In the data rows, the value 128 means zero.
Each row of this table is followed by its label. One hidden rule gives the labels. It looks at one to three of the table's principal directions, none of them among the few with the most spread.
[121  97 158 124 114 158  89 154 119  54  89 111 131 131 134  73 114 109  95 162 137 160 105 182 122  87 139 126 130 103  73 162  85 117 106 113 103 145 103 129 149  94 111  94  94 119 128 116  60 112 118 124] quill
[136 118 147 108 102 157 117 123 142 124  97  96 114 127 141 113 116 117 133 168 126 106  96 173 130 105 141 127 128 139 114 158 116 124  99 100 120 123 141 125 128  97 130 133 116 134  98 118 116 106 142 157] goat
[149 122 115 138 138 160 166  95 118 135 142 132 130 118 129 146 118 155 135 125 133 111 132 122  98 118 133 132 107 145 163 126 160 126 117 147 116 140 159 132 112 133 108 143 129 137 117 133 152 124 121 147] quill
[ 96 125 110 145 142 112 111 130 110 134 133 149 143 134  99 172 139 134 120  84 139 149 162 140 155 138 109 111 129 101 124 121  98 145 163 109 136 133 115 134 150 120 168  97 162 119 136 143 117 130 111  79] goat
[134 127 128  98 122 123 132 122 153 151 146 127 125 129 119 131 135 142 138 139 130  92 114 101 152 141 119 130 109 142 121 115 141 137 103 132 151 117 121 102 117 149 123 161 141 141 122 132 144 121 160 147] quill
[158 115 127 117 116 169 124 124 118 117 111 114 116 120 144 121 110 146 126 153 141  87 119 168  99 111 132 140 122 135 128 145 153 127  97 112 117 141 141 130 135 116 105 141 134 148 102 122 145 106 122 155] goat
[144 108 130 141 121 158 133  70 127 140 116  85 106 124 106 166  80 132 139 111 110  92  84 139 129 142 140 104 124 143 183 141 155 127 111 112 142 124 180 139 154 107 157 143 133 151  95 121 143 103 149 171] goat
[ 96  71 137 132 158 144 142 114 130 115 138 127 135 125  75 166  99 120 123 130  84 153 100  39 183 103 142 131  97 119 112 107 118 146 148 173 144 118 150  97 112 168 120 141  57 122 136 149  50 105 219 155] quill
[101 148 110 164 125 119 128 118 117  92 113  91 135 155 130 141 112 105  96 107 138 135 130 138 102 114 128 112 119 117 153 107 105 108 148  93 128 122  81 129 153 117 161  71 135 114 107 146 140 126  95 109] quill
[105 118 111 210 181 170 125  53 109 115 128 102 122 134  77 231  83 133 113  52 139 145 119 164  88 139 130  82  78 125 224 124 110 111 129 104  90 133 183 176 162  79 174  89 133 135 102 158 152 108  92  72] glue
[146 135 127 124 141 151 125 166 110  96 112 139 131 127 167 102 114 121 129 168 156 135 164 137  70  96 132 145 115 124 112 124 128 128 119 122  97 128 109 128 118 142  85 119 107 133 126 133 135 137 106 119] goat
[108 127 122 156 136 118 100 115 125 107 110 107 116 147 103 149 116 134 113  94 143 109 116 150 130 140 113  99 126 117 144 121 118 121 118  96 129 135 108 142 175 114 160 109 145 129 116 132 131 102 111 107] goat
[122 169 117 157 140 112 140  90 123 152 134 121 126 143 126 159 121 114 139  85 149 131 144 159 102 156 117  94 125 134 187 125 105 122 130  93 123 117 133 157 144  94 183 102 169 133 112 133 178 151  77  91] goat
[149 152  99 151 126 175 141  51 125 166 134  93 121 133 120 225  94 146 141  97 135  75 134 188  96 137 132 107  96 144 213 129 141 126 109  76 135 124 184 156 148  79 165 138 193 147  65 141 217 108  98 131] goat
[152 152 101 177 128 150 176  17 135 170 185 118 154 128  89 201  97 147 138  36 112 106 114 117 136 183 136 104 108 134 232 102 145 128 139 150 178 119 177 156 127  98 175 146 202 140 105 129 199 154 109 146] quill
[139 173 100 166 126 106 178  76 131 142 194 139 158 139 121 134 156 159 113  66 112 123 133  88 127 163 120 133 136 122 181  88 155 115 143 175 163 150 117 141 113 135 127 144 177 108 140 129 188 163  90 134] goat
[101 132 143 128 134  66  62 200 128  82 132 156 142 132 132  62 166 111  91 108 154 174 133 120 139 153 101 131 145  95  68 116  94 122 143 139 121 133  42 124 142 143 121  88 128 113 185 127  89 153 101  62] quill
[138 141 123 125 114 142 139 129 109 150 137 131 135 119 166 119 170 151 114 156 118 142 148 171 121 115 129 148 148 116 124 152 137 129 139 123 112 169 150 139 120 101 125 132 147 107 126 123 149 130  92 119] goat
[142 138 131 142 122 132 158  97 142 141 129 107 117 133 119 126 102 108 129 122 113 102  90 126 131 150 147 140 132 143 152 123 140 113 117 136 147 112 141 138 127 117 149 139 126 146 110 110 148 128 141 162] glue
[131 138 115 120 116 133 118 136 133 120 161 137 157 125 124 127 145 127 101 104 141 161 144 138 136 155 125 126 112 108 125 116 114 123 143 122 146 117  96 109 127 125 136 101 176 131 149 144 153 166 104  92] goat
[133 111 142  95 112 117 127 155 123 142 113 147 117 111 149  93 151 135 137 169 132 118 126 144 135 107 126 150 145 144  84 158 140 134 120 137 114 142 134 121 112 130 111 141 114 128 135 110  99 111 139 146] glue
[123 144 109 144 137 143 115 131 100 110 130 141 148 128 137 156 124 107 111 100 162 165 172 190  85 110 121 118 110 113 143 136  85 123 144  88 103 115 111 139 128  94 146  64 162 127 124 155 151 158  69  70] glue
[115 136 108 183 134 131 138  67 111 115 107  83 118 139 110 186  83 130 136  65 139 107 120 140  73 125 126  80 118 151 222 122 140 112 142 100 112 127 150 159 156 106 161  90 137 130  90 143 155 113  91 129] goat
[ 96 144 111 162 155 126 104 125  96  96 110 140 140 142 122 172 115 115 130  82 179 170 188 179  76 101 105  73 104 115 160 131  68 130 143  75  86 122 109 152 152  98 158  55 152 116 123 162 130 143  58  48] goat
[162 128 140  77  74 167 118 157 133 124 127 126 145 112 180  70 164 130 103 196 128 136 126 207 132 102 147 173 141 117  64 172 121 121 109 114 128 142 118 111 106  90  98 130 152 121 123 111 132 137 108 144] goat
[154 145 129 102 117 141 116 160 121 110 141 156 146 122 180  66 176 153 109 163 171 140 159 185  91 112 116 146 124 116  90 149 124 121  94 119 101 151  89 121 112 115  89 119 158 118 147 127 153 152  65  97] quill
[102 127 130 125 146 102 120 170 124 106 128 148 138 133 126 110 135 103 124 126 140 165 148  92 125 116 117 127 122 119 101 111  97 132 151 136 115 110  86 110 111 157 119  96  98 121 152 147  94 152 135  97] goat
[119 147 149 128 112  87  99 131 153 109 153 111 133 146 123  72 156 116  99 113 103 152  88 107 174 165 119 114 156  98 111 118 106 118 117 138 162 135  83 120 147 124 143 132 137 107 158 117 120 153 130 123] quill
[104 107 120 199 152 156 137  68 118  83 141 114 151 135  76 166  98 128  89  57 123 162 101 132 130 132 139 103  98 107 172 115 103 108 143 148 126 136 134 150 148  98 156  86 127 117 130 141 105 123 110 105] glue
[125 107 137 115 123 172 130 135 109 110  99 105 118 122 142 143 111 107 118 179 106 155 128 168 110  73 155 144 124 128 111 163 113 122 128 104  97 137 166 128 127 101 114 112  85 122 104 132 100 107 136 139] quill
[137 109 108 138 126 156 122  80 128 144 109 109 120 125  93 200  72 140 158  80 151  69 123 148 121 139 123  91 105 148 182 126 143 142 121  91 146  98 155 133 150 119 161 126 168 163  88 139 153 105 139 148] glue
[126 151 141 108 117  57 109 180 124 157  76 126  95 135 185  76 135  96 164 169 149 107 142 126 109 130 119 125 180 150 108 142 142 132 136  92 121 102  94 129 139 152 156 118 111 127 134 104 126 128 118 137] goat
[145 131 135  97 115 149 143 149 144 100 151 132 146 124 140  82 141 119 107 154 129 154 119 125 115 122 144 157 111 129  96 130 122 109 109 149 123 120 103 102  94 135  82 122 113 132 142 131 127 159 125 131] quill
[111 115 146 141 137  90 101  74 158 153 116  98 104 137  84 154  88 101 157  72 133 105  68 108 165 176 118  62 122 149 177 131 114 131 106 102 158  73 132 126 157 121 207 120 135 149 125 128 119 125 161 137] goat
[111 122 134 102 110  88  84 179 114 118  91 147 126 127 160  87 157 136 133 154 171 114 156 157 125  99  99 120 146 127  73 147 115 143 128  99 115 138  75 119 141 135 130 108 141 115 137 122  95 107 107 110] glue
[156 145 109 108 148 132 140 155 107 159 133 185 134 114 181 130 163 179 167 162 166 106 207 135  80  96 110 147 126 138 118 132 163 150 115 135  97 148 141 136  97 157  73 163 143 118 136 133 164 130  90 115] quill
[190 120 153  98 111 176 154 150 125 122 105 129 119 105 199  45 126 126 136 214 130 135 116 172  75 106 171 178 149 145  99 178 168 108  91 145  94 133 158 134  97 117  71 148  85 137 132  90 130 142 107 172] goat
[118 128 138  97 110 131 118 131 152 152 130 131 133 130 120 134 160 129 126 148 114 137 122 167 179 130 136 139 134 121  84 154 100 130 118 112 142 129 139 123 126  99 141 141 144 116 126 117 114 119 136 119] quill
[129 115 135  80 122 102  95 219 119 134 103 176 122 111 165  78 169 137 142 182 159 122 170 135 133 107 107 156 150 126  46 141 135 150 133 126 108 132  92 107 113 163  93 135 120 129 157 122  98 122 137 112] glue
[158 101 133 133 110 197 139 105 119 105 126  92 138 113 127 137  71  91 102 143  98 153  95 149 120 122 174 150 113 117 143 141 129 116 139 128 140 107 160 122 126 101 131 109 114 150 109 125 125 140 150 164] glue
[128  97 121 117 146 146 143 119 124 165 162 162 138 102  90 188 119 134 144 117  96 132 137  78 171 126 131 148 106 131 125 114 136 157 154 173 145 120 180 116  93 152 113 164 119 140 135 142 110 124 196 144] glue
[151 100 156 121 108 166 133  85 141 123 107  81  99 123 125 119  99 124 127 164  80 103  54 151 143 107 162 137 141 143 131 167 150 113  82 132 134 136 185 136 137  97 118 166  87 130 101 101 108  88 169 203] goat
[163 142 138  86  86 122 140 180 159 106 130 144 136 121 156  27 157 131 122 158 148 113 115 136 121 145 135 164 151 141  74 131 151 106 106 154 136 118  75 105 100 148  75 137 136 142 153 101 134 159 118 153] goat
[160 116 130 131 128 140 156  79 141 149 169 105 113 122 101 143  98 126 122 117  69 100  67  67 164 164 147 145 130 134 164 108 178 124 111 171 178 119 168 116 126 148 127 183 119 149 127 118 154 127 193 198] glue
[142 136 135 121 129 117 116 158 135 121 133 137 136 119 153  90 130 106 123 134 142 145 126 120 107 145 135 148 128 129 115 123 129 119 132 139 122 104 101 123 108 140 113 114 119 136 149 125 134 161 118 115] quill
[141 109 148 100 117 133 143 182 112 135  90 124 109 115 182  73 124  97 128 225 105 130 121 118 124  89 157 187 157 134  70 149 148 131 142 140 114 130 134 114 106 149 106 140  60 129 124 103  88 111 166 175] goat
[104 120 125 171 147 149 147  55 131 118 136  81 123 153  71 193  79 109 112  87  89 135  87 111 156 138 144  97 108 115 181 113 104 121 127 116 154 121 158 138 162 103 181 119 116 128  98 140 123 112 153 140] quill
[143 119 126 136 116 142 105 102 111 129 144 119 142 116 130 136 114 127 113 100 129 125 116 153 131 139 122 123 127 111 146 136 122 139 133 120 144 131 131 132 134 102 149 116 165 136 120 132 139 140 117 131] quill
[ 99 123 111 146 157 136 124 111 131 131 121 159 135 131  87 196 139 164 153  83 160 136 171 151 124 116 111  87  99 136 146 130 108 134 127 115 101 131 152 147 136 118 131 119 148 117 130 148 121 108 102  75] goat
[142 113 115 176 150 162 167  44 133 128 138 108 117 135  77 186  82 174 149  76 104  73  95  88 127 139 136 105 116 144 203 106 177 127 105 163 145 145 189 154 144 135 117 178 121 136 100 123 144  92 152 182] glue
[158 128 113 127 114 159 124 136  89 122 101 124 129 119 176 126 109 133 130 154 155 104 162 184  75  93 130 140 136 125 134 147 145 136 131  93 112 136 129 137 135 114 122 110 150 136 101 127 153 122  90 141] glue
[154 162 133 106  98  90 131 165 141 122 150 142 136 122 174  30 171 152 129 141 161 106 134  97  97 157 100 133 144 142 121 107 162 124 119 160 127 149  69 113 107 161  86 145 155 133 154 115 162 164  97 133] goat
[106 140 122 125 133  88  97 141 115 143 116 151 120 133 126 149 148 140 150 106 151 112 164 146 131 117  91 100 142 128 123 132 109 148 132 101 119 138 117 141 143 125 144 123 156 117 128 135 126 115 110  99] glue
Here are more rows. What is the label of each one?
[120 149 116 149 142 102 139 101 125 148 147 149 135 128 109 163 128 129 149  71 133 134 147 121 119 144 117 109 130 139 166 120 119 130 143 137 129 119 143 152 120 121 143 120 151 124 133 133 146 148 105 108] -> glue
[145 106 142 111 112 168 142 171 118  89 105 115 128 122 159  70 119 104  92 204 108 142 109 141 121  91 163 190 137 114  65 142 133 114 128 142 118 139 115 111 115 131  90 123  74 130 123 110  91 118 149 163] -> goat
[109 162 133 108  98  80 135 104 169 184 156 110 120 146 113 136 174 136 143 121  82 115 107  95 207 164 114 102 158 130 138 116 124 136 130 124 179 132 135 115 135 127 167 172 162 105 130 122 151 130 161 146] -> quill
[110 130 136 107 114 104 102 217 114  85  89 141 130 136 177  53 164 116 102 191 157 147 159 149 110  86 120 156 148 112  45 135 109 122 139 112  99 145  54 111 130 145 101  93 102 107 145 123  88 120 104 103] -> quill
[105 118 139 111 156 104 125 162 144 151 144 157 126 123 102 142 144 107 137 135  98 174 134  72 176 149 134 142 128 121  95 116 114 138 152 156 133 107 142 114 112 160 126 143  90 125 165 133  94 142 178 104] -> goat
[154 136 121  81 116 119 154 171 143 152 149 163 144 110 152 107 138 117 150 156 127 133 155  81 123 135 143 174 126 149  97 113 155 132 146 163 144  92 117  98  74 177  82 147 122 142 150 125 140 165 152 148] -> quill
[120 143 119 144 118 141 131 116 116 105 135 122 151 142 124 136 128 110  96 108 124 169 142 175 129 125 141 128 133  99 125 136  90 115 144 107 138 132 113 139 146  88 153  86 157 112 125 128 132 148  85 101] -> goat
[136 140 125 133 149 116 125 172 112 119 134 172 135 131 154  91 158 140 121 148 140 141 167 127 123 121 118 156 148 101  87 119 130 135 128 146 119 146  99 134 124 148 101 138 125 113 158 121 128 140 107 105] -> glue
[109 125 125 134 138 129 140 101 139 133 141 122 128 144 102 163 134 144 128 127  97 117 119  97 166 109 127 123 118 121 127 113 121 134 118 138 147 140 141 122 131 135 126 158 116 106 117 137 117 100 161 145] -> quill
[157 119 134 120 132 134 131 126 132 135 121 141 122 116 143 103 118 148 154 134 149  92 121 124 107 132 126 133 129 146 130 135 159 134 101 145 122 123 135 132 113 143 102 154 123 143 129 114 133 127 128 154] -> quill
[130 119 126  90 120 133 122 166 128 124 126 139 128 130 129 124 133 124 120 168 114 118 139 123 155 109 134 166 133 115  67 126 126 139 125 126 147 129 115 106 126 146 103 147 120 131 124 124 111 114 161 145] -> goat
[115 146 110 148 116 136 155  22 151 203 150  90 124 142  81 239 115 146 152  79  94  83 106 137 182 157 129  87 112 144 207 122 125 139 128  99 178 124 196 145 150  85 208 164 192 126  75 133 180  97 148 151] -> quill
[139 117 140 125 138 175 133 115 144 122 143 114 133 124 115 137 113 124 121 144 107 147 108 121 137 135 147 133 103 119 134 126 119 127 114 140 125 125 159 123 117 119 112 147 107 137 123 134 128 137 153 131] -> quill
[103 145 142 128 124  90  82 153 149 102 131 134 137 144 124  87 160 126 118 109 153 140 126 131 148 141  95  94 130 108 104 116  82 129 116 116 129 128  65 122 139 124 136 112 147 111 150 136 114 143 112  85] -> goat
[137 123 108 173 164 153 168  58 132 143 180 134 135 134  80 192 118 166 119  81  86 118 112  74 159 154 137 129 109 114 180  93 164 127 120 178 161 144 176 141 134 142 127 178 136 122 133 134 158 116 154 148] -> goat
[184 135 122  75  94 151 143 135 165 173 164 140 133 104 143 115 151 155 139 153 116  96 119 127 148 172 146 170 128 146 115 130 186 125 106 151 163 112 150 106  99 144  90 188 169 154 138 110 186 146 149 164] -> goat
[125 148 137  95 103 101 114 183 138 104 122 125 130 133 163  66 164 126 117 164 134 139 137 123 112 119 122 146 147 130  85 129 128 117 128 129 116 142  82 113 118 144  87 122 114 114 141 122 121 140 110 121] -> quill
[151 144 132 102 119 132 126 133 156 157 165 150 137 116 136 121 167 152 142 134 112 131 134 118 150 150 126 138 132 128 121 126 143 133 114 153 140 130 148 122 100 134  93 175 149 122 150 126 158 151 137 128] -> quill
[113 118 116 127 125 142 145 144 118  89 130 137 146 132 123 119 142 151 106 137 144 138 150 119 113  97 122 135 106 125 106 116 126 123 137 143 112 157 101 113 123 143  94 112 122 117 130 140 107 116 116 118] -> quill
[180 102 150  77 107 143 147 174 137 143 122 159 115  94 177  39 149 153 148 212 134  92 114 108 124 115 136 178 143 155  74 146 191 136  95 180 118 139 135 103  84 170  57 190  97 146 150  97 114 120 167 192] -> glue
[119 143 138 119 104  79 117 184 112 107  84 128 113 138 175  49 148 114 123 169 151 111 136 145 105 105 116 144 173 133  80 139 130 121 134 114 112 147  69 131 140 136 125 107 113 116 130 102 103 115 101 136] -> glue
[190 122 124 145 147 179 196  93 127 127 151 148 130 106 141 110 106 156 143 133 119 117 116 109  75 134 165 168 121 155 163 132 199 105  98 197 113 132 185 148  89 144  62 171  98 145 138 105 158 144 118 178] -> glue
[156 111 126 128 110 140 117 140 110 109 122 125 127 120 137 102 107 133 107 140 123  94 114 134 131 131 134 161 146 114 106 124 160 132 126 141 152 143 115 129 147 135 114 144 140 144 123 105 127 110 140 167] -> quill
[104 160 126 129 126 102 131 116 156 141 146 115 139 146 115 145 146 121 134 104 117 148 131 104 145 151 124 107 123 128 146 110 102 123 142 122 141 118 119 127 124 125 145 124 138 111 128 138 142 149 120 103] -> quill
[150 128 121  93 120 127 136 193 112 132 114 171 125 119 172  77 167 158 130 189 155 105 173 147 116 107 120 173 151 125  61 137 161 138 120 134 115 154 101 116 120 157  85 149 134 129 143 110 130 117 113 133] -> goat
[164 120 151  48  73 115 148 168 146 157 137 155 133 103 186  30 193 154 136 214 112 122 118 130 159 112 141 182 169 145  44 170 170 130 107 167 143 150 124  94  83 146  74 177 122 113 157  87 105 132 143 186] -> goat
